One turn moves each row of this set onto another row. After a few examples, where does it send each row asked below?
gumeb: +2.59 -1.23 -0.16 -0.45 -1.30 +0.69 -0.25 -0.34 -0.38 -2.29 +0.57 -0.81 +0.47 +0.71 -1.46 +2.16 -1.78 -0.19 -0.28 -0.86 -2.50
mutuk: +0.60 -0.82 +1.26 -1.53 +0.44 -1.73 +0.30 +1.70 +1.40 +0.86 +1.85 +2.77 +1.24 +1.97 +0.12 -0.24 -0.88 +0.54 +1.79 -0.43 -3.42
tenal: +2.24 -1.88 +0.99 -0.40 -0.91 +0.52 -0.91 -0.37 -0.23 -2.01 +1.11 -0.34 +0.61 +0.47 -0.53 +2.79 -1.56 +0.33 -1.18 -1.48 -2.73
lepes: +1.22 -0.55 +0.94 -1.19 +0.66 -2.11 -1.19 -1.33 -1.08 -1.98 +0.65 +0.55 -1.28 -0.29 +0.76 -0.31 +1.64 +0.25 +1.54 +0.27 -4.20
mis: +0.42 -0.52 +1.21 -2.44 +0.12 -1.30 +0.18 +2.80 +0.28 +1.18 +1.55 +2.18 +1.77 +0.86 +0.13 +0.05 +0.46 +0.71 +1.60 +0.53 -3.65
Sesu: +0.13 -2.11 +0.00 -1.77 -0.42 +1.21 -0.08 -1.41 -0.63 +1.20 +0.96 -0.61 -1.09 -0.21 -0.24 -0.85 +1.25 -1.48 +0.10 +0.12 -0.29
zan: +2.87 -2.08 -0.67 -0.63 -0.89 +1.30 -0.65 -0.20 -0.83 -1.68 +1.38 +0.05 +0.35 -0.29 -0.83 +1.82 -2.00 -0.50 -0.54 -1.20 -2.45
Sagap: +0.78 -1.03 +2.14 -0.07 -1.81 +0.64 +0.39 -0.03 +0.87 -1.38 -0.92 -1.01 -0.62 -0.38 +1.69 +1.28 -1.10 +1.19 +1.05 +1.54 -2.09
vuli: +0.68 -0.70 +0.69 -1.48 +0.55 -1.79 +0.08 +1.88 +2.48 +0.68 +1.59 +2.26 +0.36 +1.11 -0.59 +0.66 -1.14 -0.01 +1.07 +0.28 -4.24
duv: +1.30 -0.97 +2.16 -2.03 +0.53 -1.80 -1.25 -2.11 +0.21 -1.95 +1.89 +1.11 -1.47 +0.13 +0.24 -0.92 +1.43 +0.40 +1.46 -0.07 -3.06
Desa: -0.10 -1.47 +1.07 -1.59 -0.06 -0.32 -0.36 -1.00 -0.89 +1.82 +1.23 -0.94 -0.05 +0.00 -0.55 -0.61 +1.47 -1.77 +0.27 +0.80 +0.43
bepel: +1.47 -1.20 +3.11 -0.70 +0.66 +0.55 -0.01 +0.09 -1.36 +2.11 -0.47 +1.92 -0.56 -1.39 +0.97 +0.01 +0.94 +1.11 +2.40 +0.45 -1.24
bima: +1.18 -1.12 +1.60 +1.03 +0.87 +0.31 -2.30 +0.96 -0.62 +0.09 +1.68 +2.15 +2.20 -0.84 -1.22 -0.23 -0.34 +2.04 -1.90 +0.60 -1.77
tilo: +0.37 -1.28 +2.48 -0.44 -0.91 -0.02 +0.56 +0.76 +1.15 -1.07 -1.83 -0.13 -0.58 +0.22 +1.21 +1.89 -1.16 +1.56 +1.38 +1.71 -2.07
fedup: +1.49 -0.12 -1.07 -3.26 +2.01 -1.39 -0.71 +0.12 +0.41 -0.33 +1.57 +0.99 +2.90 +0.19 -1.52 +0.44 -1.77 +0.58 +0.38 -0.84 -0.94
puvi: +1.35 -0.25 -0.82 -3.16 +1.61 -1.35 -0.43 -0.28 +1.46 +0.59 +1.59 +0.31 +2.35 +0.68 -1.24 +1.25 -1.40 -0.26 +0.55 -1.61 -0.85
zele: +0.67 -2.31 +2.17 -0.68 -1.36 -0.02 +0.67 +0.73 +0.88 -1.15 -1.65 -1.17 +0.02 -0.27 +1.82 +0.98 -0.25 +0.51 +1.29 +1.19 -2.28
nezig: +1.83 -2.05 +0.66 +1.49 +0.85 +0.52 -1.71 +1.67 -0.50 +0.42 -0.44 +2.04 +0.94 +0.84 -0.81 +0.33 -0.51 +1.31 -1.79 +0.38 -3.02
fik: +1.50 -0.62 -1.26 -1.85 +1.70 -1.71 -0.75 -0.78 +0.90 +0.27 +1.06 +0.97 +2.34 +0.12 -1.80 +0.58 -2.31 +0.31 -0.05 -1.39 -0.51
valum: +0.98 -0.09 -1.20 -2.49 +1.93 -1.77 +0.52 -0.44 +1.31 -0.01 +1.23 +0.99 +2.17 -0.49 -1.34 +0.36 -2.33 +0.12 +0.58 -0.38 -0.48
deri: +0.56 +1.77 +0.19 -0.47 +0.21 +0.69 -0.43 -1.09 +1.13 -0.60 -0.16 -0.01 +0.58 +0.47 -1.70 -0.08 -1.43 +0.82 -0.11 +3.06 -0.40
gubun: +1.92 -1.27 -0.12 -0.45 -1.37 +0.94 -1.06 -0.09 -0.33 -2.15 +1.52 -0.52 +1.61 +0.22 -0.71 +2.16 -1.98 +0.04 -0.74 -1.01 -1.74
nokap: +0.93 +0.81 +0.87 -0.72 +0.16 +0.27 -0.79 +0.18 -0.28 -0.79 -2.04 -0.07 +0.55 +1.10 -1.38 -0.37 +0.60 +1.16 -0.28 +3.16 -0.33
Lesi: +1.86 -1.00 +1.31 +1.68 +0.96 +0.51 -1.10 +1.63 -1.02 -0.31 +0.60 +1.65 +1.28 +0.78 -1.45 -0.66 -1.18 +1.97 -1.93 -0.20 -2.45
pugi: +0.34 -2.37 -0.42 -0.88 +0.00 +0.22 -0.18 -1.68 -0.66 +1.61 +1.13 -1.50 -0.87 +0.15 +0.14 -0.55 -0.30 -1.96 -0.26 +0.83 -1.73
togi: +1.50 -1.50 +2.15 -0.54 -0.18 +0.51 +0.45 +0.30 -1.52 +2.92 -0.02 +1.52 +0.44 -0.69 +1.86 -0.04 +0.45 +1.12 +2.30 +0.50 -0.83
ser: +0.14 +0.99 +0.11 -0.61 +0.34 +0.83 +0.32 +0.23 +0.73 -1.07 -1.57 -0.47 +0.29 +0.45 -1.41 -0.89 -0.39 +1.13 -0.53 +2.13 +0.13
sobe: +2.84 +0.06 +2.66 -3.11 +2.69 -1.42 -1.02 -0.43 -0.32 +1.08 +1.23 +1.34 +0.57 -1.25 -1.67 -1.69 -1.02 +1.92 +0.58 +0.84 -1.27
tonum: +1.28 -0.21 +2.06 -1.10 +0.74 -2.29 -1.41 -1.79 +0.26 -1.46 +2.72 +0.79 -1.38 -0.84 -0.84 -0.04 +1.12 -0.51 +0.94 -0.43 -3.03
Nin: +2.58 -0.39 +1.72 -2.79 +3.41 -1.47 -0.84 -0.74 -1.49 +0.71 +0.85 +1.33 +0.29 -1.43 -0.93 -1.68 -0.21 +2.07 +1.12 +0.69 -2.00
puzi: +2.80 +0.16 +2.13 -2.82 +3.28 -1.49 -1.60 -0.94 -0.39 +0.05 +0.63 +0.27 +0.00 -1.14 -1.55 -1.24 +0.05 +1.96 +0.97 +0.56 -1.05
Rem: +3.12 +0.04 +2.91 -1.96 +2.34 -1.36 -0.55 -1.02 -1.43 +0.22 +1.56 +0.82 +0.45 -1.59 -1.28 -1.71 -0.57 +2.45 +0.17 +0.78 -1.31
feved: +1.55 -1.41 +1.69 -1.21 -1.50 -0.15 -0.02 +0.58 +1.15 -2.14 -1.63 -0.56 -0.01 -0.20 +1.91 +0.60 -0.67 +1.48 +1.24 +1.82 -2.31
vani: +1.25 -2.12 +2.49 -0.49 +1.20 +0.76 -0.15 +0.58 -1.70 +3.04 -0.46 +0.84 -0.87 -0.92 +0.43 -0.16 +0.18 +1.07 +1.98 +0.77 -0.87
Dubit: +1.02 -1.63 +2.25 -0.60 +0.67 +0.42 +0.80 -0.19 -1.20 +2.66 -0.38 +0.95 -0.96 -1.32 +1.70 -0.37 +0.17 +1.21 +2.20 +1.16 -1.78

vuli moves to -> Desa
ser moves to -> mutuk
tilo moves to -> puvi
Where do these go?
gumeb moves to -> sobe
mis moves to -> pugi
Sagap moves to -> fedup
Rem moves to -> feved

